(in the rows, 128 means zero)
Each named move below is a turn or a mirror, shown by a few rows before and after it. Which moves, in which order, take the first row of each later pair to the second? The first pair is answered.
k_595 (before => after):
[152 127 104 131 140 124 140 110 122 124 131 131 116 129 146 118 130 152
 117 148 122 112 126 158 128 118 117] => [146 119 111 132 131 119 149  99 121 134 133 132 119 128 141 124 123 147
 123 141 124 119 128 161 140 113 115]
[ 45 148 136 146 159 154  83 172 102  84 163 173 135 140 109 159 157 104
 148  67 130 115 110 104 146  95 163] => [ 42 141 151 147 147 146  97 151 107 101 170 178 139 134 104 165 149 103
 153  59 131 125 114 109 157  89 167]
[119 193 142  95  87 149 134 150  98 133 104 102 127 128 144 157 126 142
 184  71 146 156 125  91  61 130 155] => [117 186 151  97  79 145 145 142  96 144 112 106 128 122 139 159 118 143
 189  69 144 161 131  96  65 128 159]
[117  79 103 138 142  87  87 137 150  97 111 128 117 147 140 102 146 132
  96 123 119 101 135 174 175 126 154] => [114  72 114 143 136  80 100 121 153 111 116 134 117 140 134 105 140 128
 100 114 119 107 135 178 183 124 153]
k_803 (before => after):
[112 141 110 139 174 111 106 141 129 101 138 143  90 135 140 119 145 162
 120 122 123 107 136 140 150 138 127] => [128 146 113 137 186 113 128 126 122 106 138 143  94 126 153 122 138 169
 119 132 129 108 133 140 140 136 109]
[122  79 102 122 118 116 106 164 159 129 115 140 129 119  88 114 168  92
 101  94 149 105 101 101 170 142 164] => [168  62 107 121 134  98 174 100 150 149 115 145 130  92 128 109 142 121
  85 123 152 102 117 134 178 141 126]
[140 137 183 133 129 127 135 129 122 129 138 138 187 131 182 164 150 117
 144 112 130 104  97 133 159  99 135] => [123 128 183 132 123 126 109 145 131 124 135 136 177 140 161 165 157 110
 145  98 125 107  98 130 167 102 152]
k_961 (before => after):
[118 146 107 157 152 104 160 133 117 138 166 171 140 169 109 153 141 160
 122  97 143  97 108 155 139 148 115] => [122 155 111 155 144 105 174 126 114 149 168 170 141 163 109 153 129 153
 127  97 147 102 105 150 137 148 107]
[ 88  56 153 140 117 101  98 168  93  89 116 167 146 127 102 139 135 106
 155 127 120 143 110  97 132  93 168] => [ 88  60 167 138 116 104 114 158  86  97 123 166 155 123 108 152 129 101
 167 123 122 145 107  94 132  84 161]
[112 120 153 127 109 135 107 160 146 131 112 117 171 139 114 140 146 115
 118 147 132 141 114 137 109 111 148] => [114 122 157 126 108 137 112 155 145 134 115 119 175 134 115 139 145 110
 119 147 132 138 114 134 112 108 145]
[134 139 146 107 115 152 155 143 131 136 154 136 138  94 106 159  97 126
 159 116 133 155 109  90 100 127 121] => [137 135 128 102 109 146 145 144 137 138 141 128 120  94  88 147  92 127
 155 128 132 166 118  97  93 142 125]
k_451 (before => after):
[161 148  80 127 128 125 113 124  88  88 125 122 103 135  88 130 130 154
 117 119 103 132 163 143 133 117 144] => [146 169  98 130 137 137 130 127  78  86 142 135 112 126  92 157 127 151
 131 100 104 131 160 130 134 108 138]
[133 107 140 123 117 145 165  91 123 130 136 121 136 102 157 147  99 150
 146 148 139 139 117 124 140 138 139] => [135 115 144 118 105 164 134 115 126 123 123 108 160 110 154 142 112 131
 151 151 139 138 102  98 127 139 146]
[123 200 123 119 139 165 160 136  92 145 151 124 103 108 125 155 103 132
 146 139 129 136 141  83  69 152  96] => [152 173  93 105 112 156 106 157 111 137 111  93 108 131 110 104 115 126
 131 176 128 140 137  85  57 171 118]
Now pairs of rows:
Each pair is two moves apart.
[141 174 148 106 117 179 162 132 123 165 139 120 153 101 135 147 116 133
 150 134 150 129 119 111  87 126 133] => [164 135 112 104 111 151 100 154 146 145 101  97 136 129 122  93 135 140
 116 165 143 122 129 136  87 150 164]  k_451 k_961
[155 170 146 109 145 172 173 101 102 109 168 117 164 120 185 153 131 142
 138 142 127 121 115  90 101 107  82] => [100  69 139 129 101  77 103 107 154 114 152 136 100 152 122 119 140 139
 106  89 101 126 155 162 192 125 164]  k_803 k_803
[136  92 144 126 108 112  91 125 153 125 105 113 171 142 131 101 141 112
 111 132 125 116 119 122 145 113 154] => [150  93 158 127 116 112 124 101 142 133 112 121 180 130 153 105 131 117
 111 136 132 110 116 128 149 106 134]  k_961 k_803
[127 159 110 114 146 165 125 148 127 139 153 155 104 122 156 158 101 126
 109 151 112  91 125 132 130 146 119] => [142 141  95 112 134 149 110 151 132 137 137 144  93 128 148 133 106 130
  96 164 111  93 131 144 130 158 125]  k_451 k_451
[118 126 138 128 124 127 104 173 131 118 140 131 143 136 110 137 140 105
 139 114 127 117 122 103 123 114 136] => [142  95 121 128 113  97 102 151 143 124 121 122 118 141 101 105 129 120
 118 140 126 120 136 137 132 129 137]  k_961 k_451
[128 141  99 110 144 126 146 128 120 124 119 113 115 126 123 127 125 142
  98 151 134 125 133 126  88 130 128] => [112 112 133 116 119 104 165  98 125 147 133 132 119 118 117 141 107 134
 105 124 132 131 139 139 124 123 137]  k_961 k_595
[170 123 113  97 109 147 116 157 126  75 118 100 194 160 159  67 146  75
 110 209 160 132 120 119  75 125 154] => [160 124 129 102 122 151 119 158 118  65 135 113 213 160 181  79 156  71
 115 192 166 118 112 119  92 113 156]  k_961 k_961
[124 147 112 112 109 123 130 156  99 148 117 141  72 142  73 119  93 130
 147 116 106 162 137 102 100 138 125] => [106 137 103 125 137 117  92 182 107 111 119 149  77 161  90 115 125 132
 134 101 100 135 129 111 120 130 149]  k_961 k_961
[168 143 177 168 122 131 105 138 144  70 129 132 177 121 148 112 130 121
 138 144 140 145  91 107 157  91  89] => [146 139 176 167  94 123  78 152 155  78 122 128 162 128 115 110 132 108
 145 129 131 158  97  98 161  97 108]  k_961 k_803
[129 138 122 106 115 137 142 124 119 137 105 143 142  79 112 169 164 108
 169 111  89 119  96 108 155 116 166] => [152 117 102 100  95 119 127 124 129 146  77 122 126  89  96 132 161 110
 155 139  84 130 105 121 143 131 169]  k_961 k_451
[ 85 189 146 156 198 178 172 144  95  83 163 157 106 127 126 186  88 146
 139  92 134  84 135 120 135 110 107] => [122  65 112 147 133 106  72 148 160  85  87 112  98 174  87  77 105 135
  86 134 124  91 151 177 175 139 172]  k_451 k_803
[135 150 126 120 159 126 156 134 136 105 165 127 127 113 124 129  84 135
 104 124 129 131 118 129 170  85 114] => [142 156 115 111 155 139 119 165 139  88 148 110 143 126 116 114 101 127
 101 137 134 125 107 111 154  89 124]  k_595 k_451
[189  39 140 157 113  74 185  39 151 121 122 145  96  90 121 108 102 159
  82 160 129  98 140 187 153 144 143] => [196 142 172 137 115 172 227  61 111 127 146 128 172  66 144 162 103 127
 134 174 149 107  97  91  75 120  90]  k_803 k_595
[122 108 118 128 107  97 103 141 145 129 121 139  99 133  93 118 123 123
 121 121 124 136 147 144 137 144 146] => [103 118 134 139 130 102 120 138 136 119 148 162 107 125 113 147 130 126
 132  93 124 123 143 143 151 131 142]  k_961 k_451
